(in the rows, 128 means zero)
Where one turn sends some rows of the set: a few examples, then the rows asked:
riko: [178 151 140 117 109 139 143 141 123 151 147 163]
gen: [154 116 150 138 100 113 161 107 135 142 115 180]
nogod: [192 136 137 134  93 108 131 118 117 137 111 172]
Duse: [144 104 146 147 115  94 149 100 126 116 119 156]
Zif: [155 168 120 127 108 127 128 112 146 112 101 133]
vibif: [188 136 136 135 102 110 124 133 119 137 111 177]
ratef: [123 150 133 120 100 162 138 129 130 159 135 157]
gok: [112 151 128 150 117 122 137 124 136 141 131 121]
ruli: [166 133 139 132 104  86 111  96 112 112 110 151]
venu: [150 152 144  95 115 150 147  96 139 153 126 162]
sezo: [164 124 149 107 112 104 103 107  99 132 135 179]
fem: [108 130 128 115 123 146 118 114 114 119 154 139]
Pozop: [128 158 155  95 122 106 111  85 117 135 143 137]
zik: [133 106 130 127 123 132 146 122  98 123 157 170]
tidif: [145 102 145 119 112 121 145  94 116 117 127 179]
bibo: [182 155 137 115 121 138 135 126 125 141 162 149]
ruded: [142 133 127 105 143 128 134  88 128 107 136 136]
Tiluz: [168 150 159 119  98 115 133 141 135 165 130 163]
dabi: [105 144 136 146 111 115 136 121 135 153 141 127]
Fevaz: [154 156 136 137 136 105 164 106 148 149 127 131]
sanir: [132 129 123 140  94 140 152 121 126 134 102 174]
roki: [170 125 148 111 104 107 108  96  98 126 136 175]
zav: [137 130 150  87 112 129  97 107 117 108 132 167]
Lesup: [118 135 128 125  92 158 136 127 139 144 129 154]
Nof: [153 143 131 144 124  93 119 132 129 103 118 130]
somi: [119 123 119 128 118 142 125 124 118 123 160 137]
Sis: [136 164 147 121 136 106 130  92 136 145 129 116]
zisuf: [129 145 153  88 118 108 107  94 113 125 147 150]
pab: [145 158 118 139 109 106 130 119 136 105 102 129]
mipat: [135 135 153 139 127 112  95 130  90 145 120 157]
gib: [137 148 140 142 109 121  97 129 109 143  94 162]
Viku: [160 148 136 103 146 148 135 103 123 127 155 134]
dut: [106 129 147 145 113  93 143 102 111 139 126 155]
pelof: [154 134 134 130 110  84 105 102 116 114 101 157]
moni: [158 167 131 117 116 150 142 103 151 139 110 141]
Somom: [152 131 135 144 121 137  97 144  94 134 120 168]

sezo -> pelof
moni -> Viku
Now these:
tidif -> Duse
ruli -> nogod
zik -> dut
venu -> ruded
Pozop -> Zif
pab -> riko
zav -> Nof
gok -> ratef
Somom -> mipat
somi -> dabi

Where one turn sends some rows of the set: a few examples, then the rows asked:
Nid: [143 117 168 121 102 124 123 103 199 139 105 123 107 146  94 149 109 105
 111 165 148  75 163 178 129 149 145 145  95  80 108 117  83 101 126 128
 103 148]
vib: [147 112 159  73 117 145 152  89 168 140 125  79 127 130 129 125  99  70
 127 152 143 131 136 142 156 118 111 124 108  82  92 108  98 118 143 149
 142 106]
Tulup: [149 127 164  63 106 143 148  98 165 128 124  86 122 129 134 141  99  73
  99 155 158 115 156 145 150 102 106 128  97  92 102 106  97 114 141 163
 132 125]
Beted: [136 121 172 121 114 125 124  99 183 163 102 118  94 148  91 145 118 106
 129 151 141  88 159 179 136 168 140 130  89  74 103 122  90 113 133 125
  95 126]
mazav: [157 140 129  91 142 139 140 115 126 148 148 138  97 149 104 111  86  89
 116 155  98 122 127 184  96 175 137 101 120  81 128 124  76 121 132 124
 110 151]
fede: [158 114 154  83  99 146 145  90 176 121 127  82 134 138 134 135  91  71
  97 162 151 121 143 128 150  97 107 115 104  98 112 114 103 111 133 139
 139 129]
Felo: [143 159 137 102 141 124 173 114 113 111 125 138  97 132 125 142 109  83
 110 165 113 147 172 181 110 150 110 105 124  95 140 137 113  96 166 121
 118 112]
gilo: [172 142 132  83 145 138 139 126 140 125 152 152  98 147  95 131  94  89
 104 155 110 102 149 196 102 167 134 125 114  88 135 145  78  98 156 125
 117 155]
Kor: [134 115 167 139 101 125 120  89 177 168  95 107 113 155 102 137 108 107
 126 154 128  98 152 168 131 169 137 115 104  76 105 113  94 124 115 117
  90 132]
logev: [137 139 121 112 116 132 153 113 119 107 122 123 129 136 133 115  77  88
 113 178  97 161 149 170  96 151 114 101 154  93 137 105 102 107 137 117
 117 130]
dudun: [157 151 129 103 127 133 161 119 129  92 124 140 119 132 125 145  96  89
 101 172 115 138 176 185 106 137 105 124 138  98 145 140 116  80 171 118
 119 126]
beg: [144 103 146 125 121 127 147 142 138 144 107 119 128 126 153 148 126 103
 122 133 139 107 125 161 132 152 115 106  80 122 116  88  82 124 158 159
 123  96]
fova: [158 150 139  97 150 127 151  97 118 145 139 153  90 166 113 140 103  89
 109 150 105 115 155 191 100 173 129 105 122  85 140 141  97 108 136 117
 108 137]
mivu: [140 120 170 137  99 123 123  87 182 151  93 115 112 162 103 158 113 109
 110 158 140  86 169 171 129 156 133 125 101  80 112 126 103 107 117 115
  91 135]
maf: [151 138 120  98 107 144 146 137 140  97 135 120 126 122 121 107  72  90
 112 184 106 153 144 171 100 147 115 110 142  96 138 113  93 102 154 119
 124 145]
Malag: [142 132 169  70 110 146 141  91 150 147 110  83 125 137 133 136 101  81
 117 138 142 126 154 155 154 124  86 119 105  87  95 116 117 123 151 156
 127 106]
boket: [153 127 168  82  92 150 137  91 160 135 113  84 135 146 141 149  96  78
  93 147 146 122 158 140 152 105  80 110 103 101 114 127 119 114 139 142
 126 126]
fodop: [155 158 134  91 136 137 166 138 135 101 135 137  97 117 114 132  99  86
 107 170 123 141 163 184 110 143 111 113 113  97 138 143 100  88 182 124
 122 127]
Nila: [138 148 122 101 125 135 160 132 122 114 137 120 106 121 122 102  80  86
 121 179 104 162 137 169 102 159 126  90 132  92 130 108  89 115 151 125
 122 131]
Laki: [152 137 130 107 136 129 138  90 124 136 133 147 116 173 121 128  86  92
 106 163  94 121 144 181  89 168 124 104 147  85 137 117  92 113 115 118
 111 146]
Vifu: [159  93 139 130 119 132 148 147 163 133 119 120 133 121 145 145 118  95
 122 140 142 107 122 150 136 145 124 111  76 126 121  90  76 116 160 149
 134 108]
des: [167 130 122  91 122 142 127 116 142 122 146 145 124 154 105 119  72  95
 103 168 103 112 140 189  87 160 134 127 141  88 135 121  81 104 136 121
 120 166]
meto: [168 138 133  98 137 135 141  98 132 117 134 161 118 167 114 149  89  96
  92 160 106 103 167 193  93 158 121 133 139  91 146 135  98  91 137 119
 113 151]
podur: [162  86 136 147 104 137 139 137 162 119 107 121 155 137 149 156 113 102
 108 141 135 101 131 156 127 135 107 119  95 132 132  97  95 107 155 138
 136 113]
dusis: [150  98 143 144 105 128 135 131 144 132  92 121 152 146 161 162 120 105
 113 131 132 106 137 164 125 146  97 112 100 128 131  93 100 119 149 146
 120 103]
Pidav: [154 115 157  91 107 147 137  78 163 144 113  80 139 146 134 130  92  77
 116 149 132 134 142 139 159 117  89 109 112  91 108 121 123 120 139 128
 132 106]
gebas: [157  99 144 130 104 136 136 155 159 123 108 120 142 127 148 155 113 102
 107 140 141 100 129 161 123 134 111 118  81 132 129  93  79 112 162 154
 126 123]
kufog: [136 111 163 119 103 130 124 106 194 154 107 110 107 140  89 130 104 103
 130 165 138  90 146 173 131 162 151 132  96  73  99 104  74 119 126 131
 102 145]
ketev: [141 108 162 136  90 125 117  96 193 144 100 114 120 159 103 142 101 107
 111 173 139  88 155 165 122 151 142 132 110  81 112 109  89 111 108 117
  96 151]
Pepi: [150  93 142 142 124 126 147 123 144 143  97 120 140 137 151 151 127 101
 126 132 130 113 127 156 134 151 108 105  95 124 123  91  99 119 151 142
 126  87]

gebas -> podur
logev -> Felo
des -> meto
Now these:
fede -> boket
ketev -> mivu

Where one turn sends some rows of the set: a few examples, then the rows asked:
bot: [ 95 110 103 142 101 129 125 144 168  71 140 144 119 132 137 108  98 118
 127 149 130 120]
kadum: [138 126 120 134 120 120  84 180 125 137 112 143 120 140 122 119 122 125
 100 157 115 153]
Sikoz: [122 159  92 151 101 109  93 149 149 128 148 146 159 138 130 132 115 162
 110 145 114 149]
Guzov: [103 144 113 153 103 113 113 133 133 116 118 109 124 184 139 112 110 113
 158 150 133 117]
Bele: [122 113 124 153  80 130 159 172 145  94 125 130 110 122 137 124 113 103
 118 146 127 144]
Munum: [ 84 131 128 129 121 135  88 167 123 129 159 140 157 145 129 106  93 146
 145 110 121 164]
Fimo: [121 137  94 136  58 111 126 156 145 140 160 135 160 119 120 110  76 125
 142 142 116 127]
ludi: [114 131 125 155  93 154 120 178 169 133 133 121 110 174 147 122 130 118
 151 144 124 157]
dob: [ 84 121 128 113  97 135 107 170 147 155 138 139 151 146 122  98  94 120
 139 139  91 154]
Dun: [132 121 105 144  84 133 142 157 127 146 148 111 129 119 114 122 105  84
 124 120 140 159]
tedo: [103 112 104  92  87 160 110 146 147 135 127 128 132 152 143 105  99 109
 154 129 104 158]
sekib: [113 154 117 141 119 133 114 151 158 116 130 108 126 163 136 138 122 107
 149 111 141 182]
ralod: [118 130 146 116  89 152 112 179 121 143 150 127 159 139 141 120  99 127
 135 120 109 181]
nep: [109 104  85 143 103 155 109 163 166 135 171 142 116 129 124  94 104 114
 133 148 128 127]
palo: [112 123 101 152 101 123 125 126 133 113 198 124 153 122 143 113 106 121
 159 121 138 150]
repes: [124 149  81 133 102 114 104 166 149 130 158 144 146 107 109 114  79 128
 131 122 141 150]
razir: [139 161 126 165 117 122 121 166 144 131 162 114 127 151 133  95 123 119
 156 171 138 127]
ziv: [140 166 110 141 104 130 122 132 132 126 154 107 138 172 141 111  99 111
 133 146 138 111]
bevol: [ 85  95 100 123  87 141 127 159 129 127 128 120 143 121 136 129 120 106
 149 110 148 135]
viza: [107 146 104 144 100 122 124 166 123 114 158 147 134  97 147 103 107  95
 107 155 126 114]
sizep: [113 122 102 106  94 110 144 134 114 102 106 149 140 141 133 109 124 130
 111 127 122 147]
mir: [109 145 107 149  94 123 116 150 117 105 167 136 132  93 146 116 110 123
 106 138 122 110]
runez: [ 96  91  97 116 101 157 111 167 147 121 141 127 137 107 143 126 131 117
 151 121 144 145]
penur: [ 83 119 108 128 121 126 106 155 134 130 140 129 122 133 130 103 118 140
 181 115 115 174]
fiteb: [126 142 126 131 104  88 105 129  99 119 129 127 165 155 139 131 110 117
 120 136 113 154]
Sogip: [141 144  95 147  79 129 125 191 139 139 176 147 146 110 142 115  93 135
 144 139 132 155]
Gaf: [123 156  97 144  84 117 106 167 148 136 133 157 173 160 137 116 100 120
 104 168 125 141]
mibit: [129 116 131 150  98 133 129 122 124 125 134 156 168 118 130 102  99 138
 100 150 116 147]
Zugek: [122 146 120 141  93 122 117 158 125 106 160 128 139  78 134 112 112 101
 109 151 128 127]
mukid: [ 94 135 122 142  92 134 105 128 173 107 143 112 140 180 140 120 114 124
 165 135 125 141]
Somu: [148 127 107 148 119 122 105 132 140  91 109 154 134 160 146 114 124 115
 155 158 101 134]
pob: [137 144 126 146 108 131 122 159 149 122 133 110 116 155 161 115 140 113
 167 177 115 156]
piv: [ 88  95 106 126  91 136 132 164 135 122 149 128 151 114 157 124 132 110
 170 126 140 146]
rez: [165 124 123 158 106 133 105 150 127  96  99 144 125 157 136 121 124 112
 144 153 117 141]
gilaf: [133 137 138 104  87 114 113 158 121 119 134 115 145 154 146 102 111 120
 189 130 137 157]
Beb: [123 108 117 124 110 128 115 166 130  95 116 155 119 118 123  97 144 157
 120 143 134 154]
bofe: [148 169 102 137 131 128 115 142 153 135 150 101 111 140 122 120 122 125
 129 145 118 135]
tebop: [126 119 125 165 115 136 131 146 119 128 141 173 158 120 145  98 106 143
 104 149 123 155]
Reb: [125 122 119 147 129 128 121 134 134 127 129 167 162 111 124  96 101 128
  98 150 125 160]
Nizot: [121 136 104  92 100 124 114 167 131 144 107 131 111 166 136 106 105 118
 156 121 122 142]
fup: [116 130 112 147 115 118 144 144 139  66 154 132 126 115 152 133 111 119
 130 120 139 162]
vup: [147 134 113 166 122 109 110 133 116  92 108 145 130 156 136 125 129 123
 153 138 112 145]
nidov: [140 153 108 134 126 144  89 142 138 105 125 100 108 158 144 133 122 129
 138 133 142 149]
teg: [140 158 126 160  87 108 102 173 142 127 142 137 174 129 121 124 120 136
 121 164 136 169]
gamu: [112 115 140 132  79 154 112 174 110 125 134 120 139 149 138 106 104 120
 171 118 145 171]
Mer: [123 121 128 143 109 116  83 160 126 111 158 156 157 156 162 102 121 141
 141 181 109 137]
tofe: [122 112 127 119  87 124 135 151 119  82 134 158 161 139 155  87 131 133
 141 158 139 149]
Sadi: [122 127 118 113 108 129  91 166 140 124 140 130 110 148 139 102 121 163
 183 127 122 142]

Reb -> viza
kadum -> nep
ralod -> bofe
Now these:
ludi -> Sadi
penur -> Guzov
runez -> Somu
Sikoz -> Fimo
fup -> sizep

Where one turn sends some rows of the set: a few examples, then the rows asked:
nebo: [134 138 135  91 148 107 136 161 133 132 131 163]
moviz: [103 140 157 116 118  95 137 140 158 133 113 150]
litiz: [142 138 117 140 124 110 124 118 106 139 112 139]
ginu: [128 132 155 166 130  97 115 143 130 146 143 145]
Rurep: [ 89 123 145 138  90 125 126 166 109 152 139 144]
Neso: [115 101 160 104 116  90 129 138 115  95 136 143]
fub: [123 147 115 121 120 114 129 117 138 153 136 165]
mulu: [115 109 157 138 127 117 136 140 145  93 135 119]
Taz: [ 97 126 136 104 115 136 172 135 129 126 156 132]
Miv: [113 102 165 127 147 113 129 149 136 105 139 115]
Pibim: [134 111 143 133 128 135 138 167 108 174 137 126]
Tud: [ 90 109 127 117 126 113 175 148 130 130 164 129]
Dud: [133 149 122  97 133  99 136 169 116 148 126 160]
Miven: [130 124 107 101 143 104 133 174 119 142 141 160]
Susi: [141 133 120 134 124 117 125 102 119 132 120 132]
pozab: [101 130 119 110 127 123 178 129 126 133 148 121]
murak: [118 100 130 132 140 108 147 155 138 146 169 110]
veva: [136 121  97 121 108  98 123 140 127 131 122 115]
tar: [120 121 120 120  99 128 134 147  96 102 111 153]
danab: [ 97 111 111 118 119 125 164 148 139 113 155 121]
taku: [120 119 142 114  89 135 155 136 101 109 120 156]
sesa: [145 123 125 142 122 108 126 108 116 137 111 129]
Doz: [126 114 165 134 108 103 112 133 109 108 137 111]
mumo: [108 123 148 114 101 149 134 161 146 142 136 160]
Musi: [110 132 153 123 130  91 110 154 108 107 164 153]
tova: [128 135 136  92 140  98 132 165 118 142 126 167]
voz: [132 131 155 162 113  98 135 139 126 141 161 117]
dasis: [135 115 133 133 133 126 120 164 122  89 155 131]
zub: [119 103 146 115 105 136 154 144  93 115 117 162]
sonod: [112 126 154 145 125 133 128 155 130 155 169 117]
Tonir: [122  99 119 104 113  98 147 112 106 143 157 150]
tama: [116 126 148  97 104 124 143 143  95 113 112 160]
pali: [ 96 124 124 110 129 116 172 135 136 130 164 133]
kirag: [108 150 140 140 131 111 166 123  96 141 147 150]
seke: [119 107 143 147 100 137 129 128 122 102 119 122]
fibaf: [132 101 141 135 134 120 144 172 115 169 154 130]
bomi: [103 157 146 107 137 102 135 153  96 110 138 126]
fopa: [128 111 163 158  99  93 123 138 123 139 129 129]
Fevu: [147 105 167 114  97 106 159 151 117 132 154 154]
rerav: [146 136 127 130 137 106 107 156 100 148 117 145]
lafe: [123 118 140 121  95 134 141 135 111  94 120 164]
Dezo: [118 133 127  85 144 106 144 149 123 148 143 165]
gesam: [126 109 161 139 142 110 136 145 135 102 141 108]
nus: [122 131 118 121  93  94 129 120 133 142 164 133]
Kilam: [108 134 151 125 111 135 160 173 104 149 160 124]
zumig: [102  96 113 148 130 134 131 168 110 150 135 136]
lal: [136 111 148 144 138 130 138 169 118 171 139 134]
pepat: [129 120 132 136 125 101  99 120 120 164 134 144]

veva -> zumig
Susi -> Pibim
taku -> tova
Now these:
Dezo -> Taz
nebo -> pozab
Doz -> pepat
mulu -> litiz
seke -> rerav
Rurep -> Musi
mumo -> bomi
danab -> tar
voz -> fopa
kirag -> Fevu
lafe -> Dud
Neso -> fub
gesam -> sesa

